One turn or mirror swaps these rows in pairs. Which row does each one swap with?
Geb: [  1 -10  10  -8  39 -21  -9   7   9   4   1 -40  32  14]
vobuv: [ -3  -7  -2  20  62 -13 -18  -8  -2 -19  -5  11 -15  13]
koze: [-13  -3   8   8  49 -15  28   5  -2 -49  26  -2  24  -1]
mag: [ 23  25   0  26 -20 -34  30  16  -4   3  -7  -9  27 -20]
Pur: [ -6 -11  -1  15  61  -9 -21  -4   1 -20  -6  10 -15  11]
Duze: [ 13   9  28   8  33 -45  36  40  19   4   3 -13  21   6]
Puf: [  6  22 -37  15 -11  -6  15 -18  24  36   1 -17   6   1]
Deze: [-11  -3  -1   1  10  -5 -23  19  14 -22 -28  -4  -1 -22]
Vono: [-10  19 -19   9   8  -6  15  19  50  15 -14  14 -29  -9]
vibug: [-20 -23  26  -3  36  -3  11   6  37 -18   7 -13  16  17]
sesu: [ 29  28 -18  49  19 -33  37 -18 -13  12  14  15   0  10]
Gis: [-12  24 -36  26   5   1  45 -17  14 -22  24  19  -2 -14]
Vuni: [  0  15  -8  26 -16  -6  55 -13  39  18  19   2  11   8]
pon: [ 29  28 -16  49  13 -32  40 -15 -12  15  15  13   5   8]

Pur is swapped with pon
Deze is swapped with mag
Vono is swapped with Duze

One turn or mirror swaps these rows in pairs. Which row does each one swap with?
sevo: [-18  45 -17 -18  31  17  27 -14 -20  36 -55  11  -8  -3   1 -33  45]
zevos: [-11  35   1 -18   0  36  20  19  11  37 -43 -13  -5 -41  14 -28  21]
mosef: [  1 -17 -31  43  23  26  -4  -7  46  -1 -24 -21  26   9 -29 -43  12]
zure: [-33  32   0 -39   9  37  22  -3  -4  37 -46  25  19 -12  11 -18  12]
fuda: [  2 -14 -23  41  18  30   3   0  49  -3 -22 -30  27   1 -25 -48  17]
lari: [  3 -17 -29  43  25  25  -3  -4  47   3 -24 -25  24   4 -28 -46  11]
noz: [ -2  -9 -43  15  20  13  13 -20  36   5 -30  10  35  37 -32 -46  -8]
Mus: [-14  25   4 -13  20  39  25 -18   0  41 -33  25 -11 -29  25  -7  12]
Gaka: [-15  -4 -37  36  37  26  -9 -50  23  17 -16  -5  37  11 -36 -28  15]
sefes: [ -7   5 -41  30  50  10  10 -33   8  10 -41   2  14  31 -32 -46  37]
Dugep: [-28  44  -8 -22  14  35  12 -28 -11  50 -34   6   9 -32   4 -11  23]
Pogil: [-19 -18 -30  22  33  28   0 -26  31   4 -27  13  48  33 -31 -36   3]
Pimi: [-13  36   1 -21  -3  37  18  16   9  35 -43 -10  -4 -38  15 -25  22]
kosad: [ -1 -21 -24  45  43  29   4 -39  33   9 -16  15  17  13 -13 -23   3]
bafi: [-16  37 -14 -42  -2  22  33   2   4  37 -47  21   9  -5   6 -30   1]
Gabas: [-11  32   5 -15  -5  40  23  21  17  28 -39 -19   1 -40  13 -33  26]

zevos is swapped with lari
Dugep is swapped with Gaka
kosad is swapped with Mus

One turn or mirror swaps these rows in pairs. Which row does each one swap with?
Fum: [ 18  10  -5  22  19  13  12   9 -34  24 -11 -34 -30 -15 -17  12  43 -18
 -22  21   3  -2 -11 -46  12  -4  -1 -52  36  10]
ruk: [-30  11   8  35  -8  -7  -8  10 -14   3  42 -17  13 -14  -9   6 -15 -18
 -10 -13  25  17 -12   7   0  21  26 -10 -53  30]
Kisoz: [ -5  12 -16 -28  45  17 -10   8 -36  11  30 -27  30   3  21  10  31 -28
 -38  -8   1  -1  -8 -25 -17   0  27  -5  29 -32]
bav: [ 51 -45  -1 -15  29  -2   0  -7 -23  11  27 -27 -19   6 -14   0  18  12
  10  -9  -8 -13 -25 -23  -9  -5   9  -2 -19 -36]
dafis: [-26  12  -9 -14  19  18 -15   0 -30  -3  32 -28  28  -2  15  16  19 -15
 -13 -15  29  47  -9   5   1  27   9 -54  34 -15]
vul: [-35  11   5  23  17   0   5  20 -22  18  13 -26  23 -28 -10   9   9 -26
 -31  19  -4 -13 -11 -32  -5  -4  24  -5 -63  18]
vatan: [ -3   7  -7  -2  23  11   5  41 -34  34 -10 -38  -2 -11  -9   2  33  -2
   4  31 -20 -29  -7 -63  -6 -16  -1  -8   1  -7]
zeru: [-57  33  -2  11  -1  -5  -1  -9  -7   4  32  -7  12  -5  -2   4   1  48
  -7 -20  37  25 -16   2  -2  21  14 -37  10  -4]
togem: [  4   2  -1  15 -21  -4 -17  23 -18   7  40 -22 -21  16  -9   0  -7  12
  42 -25  31  26  -8   8   7  28   1 -19  16  17]
Vuzi: [ 44   8  -6  25   2  -1  -3  -2 -26  13  33 -18 -46  13 -10   0  17 -18
 -11 -23  25   5 -12  -8   7  13  19 -18  44  15]
Nek: [-53   0   4  16   5   3  -6 -18 -23   8   6 -23  14   4 -20   7  19  26
  27   5  26  32 -13 -10  19  23 -20 -64 -17 -19]
sen: [-20 -12  -3  49  -4  -6 -24  43 -18   3  50  -5  -6  13  -2 -12  -9 -26
  -2 -31  37  18 -10  10  18  21  17  -7  -9 -21]
Bavig: [-39  -8  -5  39  27   9  -4  57 -30  22  -1 -22  13 -19  -5  -3  25 -32
 -25  22   1 -10  -8 -46  16  -8   3 -25 -20 -36]
lufi: [-40  34 -10  -4  32  -3   7   2 -16  25  18 -12  18  -8   4  -3  20  33
 -37  -2   2 -29 -14 -42 -21 -15  29   8   1 -24]
Zefo: [ 20 -32   0  45  -1 -13 -16 -16 -17   5  43 -18 -41  23   4 -12   2   9
  -2 -35  24  12 -24   1   0  19   7   6  -9 -11]
seme: [ -4  -1  -7   0  33  -8 -10 -13 -28  25  31 -14   4  28  -7 -12  20   5
  -8 -15  -3 -38 -12 -31 -14  -7  25  37 -20 -42]
Tibiv: [-15 -27   0  36  28   7   7  -1 -28  22 -19 -39 -16 -20  -4   4  39   9
 -19  32 -11  -1 -23 -54   9  -5 -22 -42 -21 -20]
Lupok: [ 21 -44   4  -7  15   4   3 -10 -19   2  10 -35 -13 -12 -23  13  20  22
  30   8   7  29 -25 -14  10  10 -18 -61 -17 -24]

zeru is swapped with lufi
togem is swapped with vatan
Bavig is swapped with sen
Vuzi is swapped with Fum

One turn or mirror swaps these rows in pairs. Which row does each one swap with?
lef: [ 72   7  34  -1  11  22  -6 -29  -5 -11  21 -45  17  21 -35   4   2  13
   1 -25]
suz: [ 35  -8  11 -23  12 -43   0   2  -3  29 -31 -19  10   9  -2 -13 -15  -5
 -11 -62]
malek: [ 22  13  54 -14  -3 -34  -6   6   2  -5  -2   2   7 -15   5  24 -14 -26
  -1 -11]
nuto: [ 74   4  37  -6  -2  27   3 -22  -4  -8  27 -40  16  15 -22  15  -3  19
   2 -16]
zene: [ 75   5  31   0  10  15  -7 -34  -7  -7  18 -40  14  18 -40   5  -4  22
  -4 -16]
segiz: [ 40 -19   0  23  -9 -47 -14 -15 -18  37  59 -19  27  -2 -36 -27 -13   8
  14 -22]
fogo: [ 29 -11  -6  25 -16 -42  -6 -10 -17  35  64 -24  31 -19 -48 -12  -2   8
  12 -25]
taso: [ 18  12  57  -9  12 -36   6   1  -8 -11   3  -8   3  -1   2  25 -17 -29
  -4 -10]
tizef: [ -1   6  -9  -3  16 -49   2 -35  27  15  41 -26  27 -33 -17  -5  24  11
   9   4]
mulap: [ 29  -6  11 -27  13 -37   4   0  -3  28 -37 -17   9   9  -9 -11  -9  -7
  -9 -60]
ziviv: [ -3  -1 -10  -7   4 -41   7 -31  34  19  51 -22  20 -28 -31  -5  21  18
  -5  -2]
nuni: [ 34 -11   5  22 -17 -42 -13 -20 -13  33  60 -11  17  -6 -42 -39  -4   9
  18 -27]
linu: [  1   3 -14  -5   5 -42  -3 -41  27  14  46 -26  23 -28 -17 -19  22  20
  -2   1]
dupi: [ 31   0  -5 -11   4  25  24   3   2   6  15 -59  -1 -12   5   9  29   9
  21 -49]
zerag: [ 73   5  40   3   5   5 -13 -29  -8 -10  22 -26  19  24 -41  -1 -14   7
  -5  -9]
fef: [  5  16 -10  -2  11 -51   1 -37  13  15  48 -38  30 -24 -30  -7  21  25
  -5  -1]
zabig: [ 68   0  37  -1   8  27  -3 -28 -13  -9  17 -45   7  17 -32   5  14  17
   3 -18]
loval: [ 33   1   6 -38  -6 -36  -4   3  -3  37 -33 -23   8  11  -5 -19  -6  -3
   0 -51]
binim: [ 18  -4  -1  -3  -5  12  23   5  -6  14  19 -53 -12 -22   6  16  39   7
  25 -42]
Bebol: [ 27  -9  -5  21 -10 -38 -13  -8 -11  25  70 -22  17  -2 -45 -32 -13   5
   4 -24]
baf: [ 46 -16   9  29 -17 -23  -6   3 -27  37  54 -20  21   1 -35 -20 -19  -4
  20 -41]
mulo: [  5 -11  -7 -11  -1  -3  30   4   4  19  11 -48 -10 -20  13   9  40   3
  20 -46]
fofu: [ 37  -5  22 -27   7 -31  -4  -2   0  24 -38 -11  11  15 -10  -1 -15 -22
  -7 -48]
kubok: [ 27 -11  10  -5   1  24  21  -4  -9   9  12 -56 -10 -11  -2  11  45   9
  22 -42]
mab: [ 16   7  51 -18   8 -36   4   7  -7   0  -8 -10  -1   2  15  22 -11 -30
  -2 -25]
rodip: [ -3   4   1   2  17 -46   7 -43  28  13  46 -19  18 -32 -22 -14  25  18
   6  -7]
Ter: [ 24  -7   8 -11  -9  17  23  -1  -1  12  21 -55  -8 -14   7  19  42   8
  24 -45]
nusam: [ 22   4  61  -5  20 -32   7   1  -1  -9   8  -4  10 -12  -2  27 -22 -27
  -1 -19]
Fot: [  3  22   2 -20  20 -34  10 -42  36   9  26 -33  23 -22  -9   3  27  21
  -3   4]
pusu: [ 30 -24   0  29 -10 -37 -11 -16 -11  27  69 -15  24 -14 -36 -27 -12   7
   9 -24]
nekis: [ 21  12  60 -14   0 -33  -1   6  -8  -5   1   2   3  -7   2  23 -14 -26
   0 -13]
turir: [ 30  -8   5 -28  -3 -34   4   2  -2  37 -39 -19   8  12 -12  -8  -8 -14
  -4 -53]

rodip is swapped with nuni
Ter is swapped with lef
mulap is swapped with nekis
zabig is swapped with kubok
zene is swapped with binim
linu is swapped with pusu

